Questions about the row below.
1) What is the 4th entry?
2) What is the third entry from the left?
3) What is the last entry?
4) What is the largest entry?
[ 898  152   34 -150   77  672 -557 -131 -735]
1) -150
2) 34
3) -735
4) 898

Read these off the array that follows. Rows and columns are numbered from 1.
1) Find the entry in row 1 and column 1.
2) Find the entry at row 1, column 2.
3) Find the entry in row 2 and column 3.
4) Find the entry in the top-right corner.
5) Find the entry in row 1 and column 3.
6) Find the bottom-left entry.
7) Find the entry directly below the centre entry.
4	5	4	7	6	7	3	6	5	5	3	5	5	4	4
3	5	4	7	7	7	3	5	5	5	2	4	4	4	5
5	5	5	3	7	3	3	5	6	6	5	4	6	4	4
4	5	4	7	6	8	3	5	5	6	2	4	5	4	4
5	6	5	6	5	5	4	6	6	4	5	5	5	5	6
4	6	5	6	6	6	4	5	5	5	4	4	5	3	5
5	5	7	4	2	3	5	8	6	3	7	6	6	6	8
1) 4
2) 5
3) 4
4) 4
5) 4
6) 5
7) 6

Read these off the table that follows.
1) The first entry on the diagonal from the top-right corner?
2) The entry just right of the largest entry?
3) The entry directly above -3.899?
4) The entry directly below the smallest entry?
5) The first entry in the row that holds the largest entry?
6) The entry directly above -2.697?
7) The fourth entry, reading row by row?
8) The first entry in the row that holds the smallest entry?
[[ -1.745   8.741   2.024   1.687  14.593   7.111]
 [ -8.752   5.343  -2.697  17.347 -12.628  15.779]
 [ -1.274   8.961  -3.899   9.933  17.968  11.680]]
1) 7.111
2) 11.680
3) -2.697
4) 17.968
5) -1.274
6) 2.024
7) 1.687
8) -8.752

Questions about the matrix below.
1) Find the entry directly above -83.
2) Find the 1st entry, reading row by row.
3) Find the entry in the bottom-left corner.
4) Find the entry just left of 29.
5) Find the last entry, reading row by row.
6) Find the third smallest entry.
7) Find the entry just left of the largest entry.
8) Find the first entry on the diagonal from the top-right corner.
[[ 53  56  50  46  -7 -28  -8 -28   4  63]
 [ 10 -15 -13 -15  -4  24   8  -4  46  -4]
 [ 13  12   8  28 -23 -41 -21 -22   2  -5]
 [-20   6  -4  -7  21  17  20  21   2 -27]
 [ 32  55  37  21  20   1  14 -19 -31  60]
 [ 11  20  24  27  -6 -34  -5   2 -31  14]
 [-25  -1  -1  34 -12 -61 -31  15 -83  18]
 [ -4   7  -7 -13  29  42  37  -3   4 -32]
 [ 10  -5   9  -9 -17 -12 -13   1  20  17]
 [  6 -23  -7  31 -46 -58 -48 -53 -18  18]
 [ 36  60  45  44   9 -18   3 -20 -11  47]
 [  2 -14 -20 -21  12  35  24  -6   6 -20]
 [ -1   5 -10 -40  40  59  53  16 -24 -25]
 [ 26  37  25  67 -32 -66 -38 -29  31  -5]
 [ 33  17  16  13 -24 -32 -16 -22  -7 -14]]
1) -31
2) 53
3) 33
4) -13
5) -14
6) -61
7) 25
8) 63

Questions about the row below.
1) Report the entry just left of 742.
2) Report the last entry.
3) Report the 3rd entry from the left.
(36, 742, 319, -764)
1) 36
2) -764
3) 319

Read these off the matrix that follows. Counting starts at 1.
1) What is the entry directly below 25.20?
2) What is the entry in row 1 and column 2?
3) What is the bottom-left entry?
4) What is the entry just left of 21.30?
5) What is the entry in the bottom-right corner?
6) What is the entry in row 1 and column 1?
7) What is the entry directly below the largest entry?
8) What is the entry just right of -15.61?
-1.99	18.38	-18.83	-9.13	-15.61	25.38	-11.67	18.15	-11.03
7.99	13.11	11.99	12.84	13.67	25.20	-2.14	0.34	2.95
-0.50	21.59	22.35	15.58	21.95	8.50	19.98	17.52	21.30
1) 8.50
2) 18.38
3) -0.50
4) 17.52
5) 21.30
6) -1.99
7) 25.20
8) 25.38

Read these off the row that follows.
1) The entry just left of 7?
2) The maximum?
3) The entry just left of the smallest entry?
array([ -5,  38,  76,  12, -23, -23,   7,  34,  19, -36])
1) -23
2) 76
3) 19

a = [ 42  36  -6 -27 -12  71 -51 -40 -82]
The 2nd entry from the left: 36
The entry just left of the largest entry? -12
The last entry? -82

m =
[[0.06, 0.00, 0.02, -0.16, 0.06, 0.05, 0.06, 0.03, -0.24, -0.05],
 [-0.02, -0.02, 0.05, 0.09, 0.00, -0.07, -0.08, -0.03, 0.11, 0.03],
 [0.08, 0.00, 0.08, -0.08, 0.09, -0.04, 0.00, 0.02, -0.15, -0.01],
 [0.08, 0.00, 0.09, -0.01, 0.06, -0.08, 0.00, -0.01, 0.02, -0.01],
 [0.11, 0.02, 0.06, -0.04, 0.11, 0.00, 0.05, 0.01, -0.07, -0.02],
 [-0.03, -0.02, 0.02, 0.15, -0.01, -0.03, -0.08, -0.06, 0.16, 0.01],
 [-0.03, -0.01, 0.03, 0.00, 0.00, -0.01, -0.05, -0.01, -0.06, 0.01],
 [0.06, -0.01, 0.07, -0.09, 0.09, -0.01, 0.00, 0.00, -0.18, -0.04]]
Which number is the top-right entry?
A: -0.05
The entry in the top-left corner -> 0.06
Which number is the entry directly above the largest entry?
A: -0.07
The third smallest entry -> -0.16
Which number is the fourth-last entry, reading row by row?
A: 0.00
Which number is the entry just right of -0.16?
A: 0.06
Which number is the entry in the bottom-left corner?
A: 0.06
The largest entry: 0.16
Which number is the last entry, reading row by row?
A: -0.04
The top entry of the column that holds the smallest entry is -0.24
The third entry on the main diagonal: 0.08
The last entry of the largest entry's row is 0.01
The 5th-last entry, reading row by row -> -0.01
The entry directly below the largest entry: -0.06
The bottom entry of the column that holds the largest entry -> -0.18
The 3rd entry on the diagonal from the top-right corner: 0.02
The entry just left of the largest entry is -0.06
Which number is the entry just left of the smallest entry?
A: 0.03
Which number is the 2nd entry on the main diagonal?
A: -0.02
Which number is the first entry in the row that holds the largest entry?
A: -0.03

Questions about the grid below. Counting starts at 1.
1) Which number is the entry at row 1, column 3?
2) Which number is the top-left entry?
3) Which number is the entry in the top-right corner?
4) Which number is the bottom-left entry?
5) Which number is the entry in the bottom-right corner?
6) Which number is the entry in row 1 and column 2?
7) Which number is the entry in row 3 and column 1?
8) Which number is the entry just right of the centre entry?
2  5  5  5  2  6  2
5  5  4  6  7  5  6
5  6  6  7  5  4  5
4  5  4  7  6  4  5
6  4  5  6  8  3  4
1) 5
2) 2
3) 2
4) 6
5) 4
6) 5
7) 5
8) 5
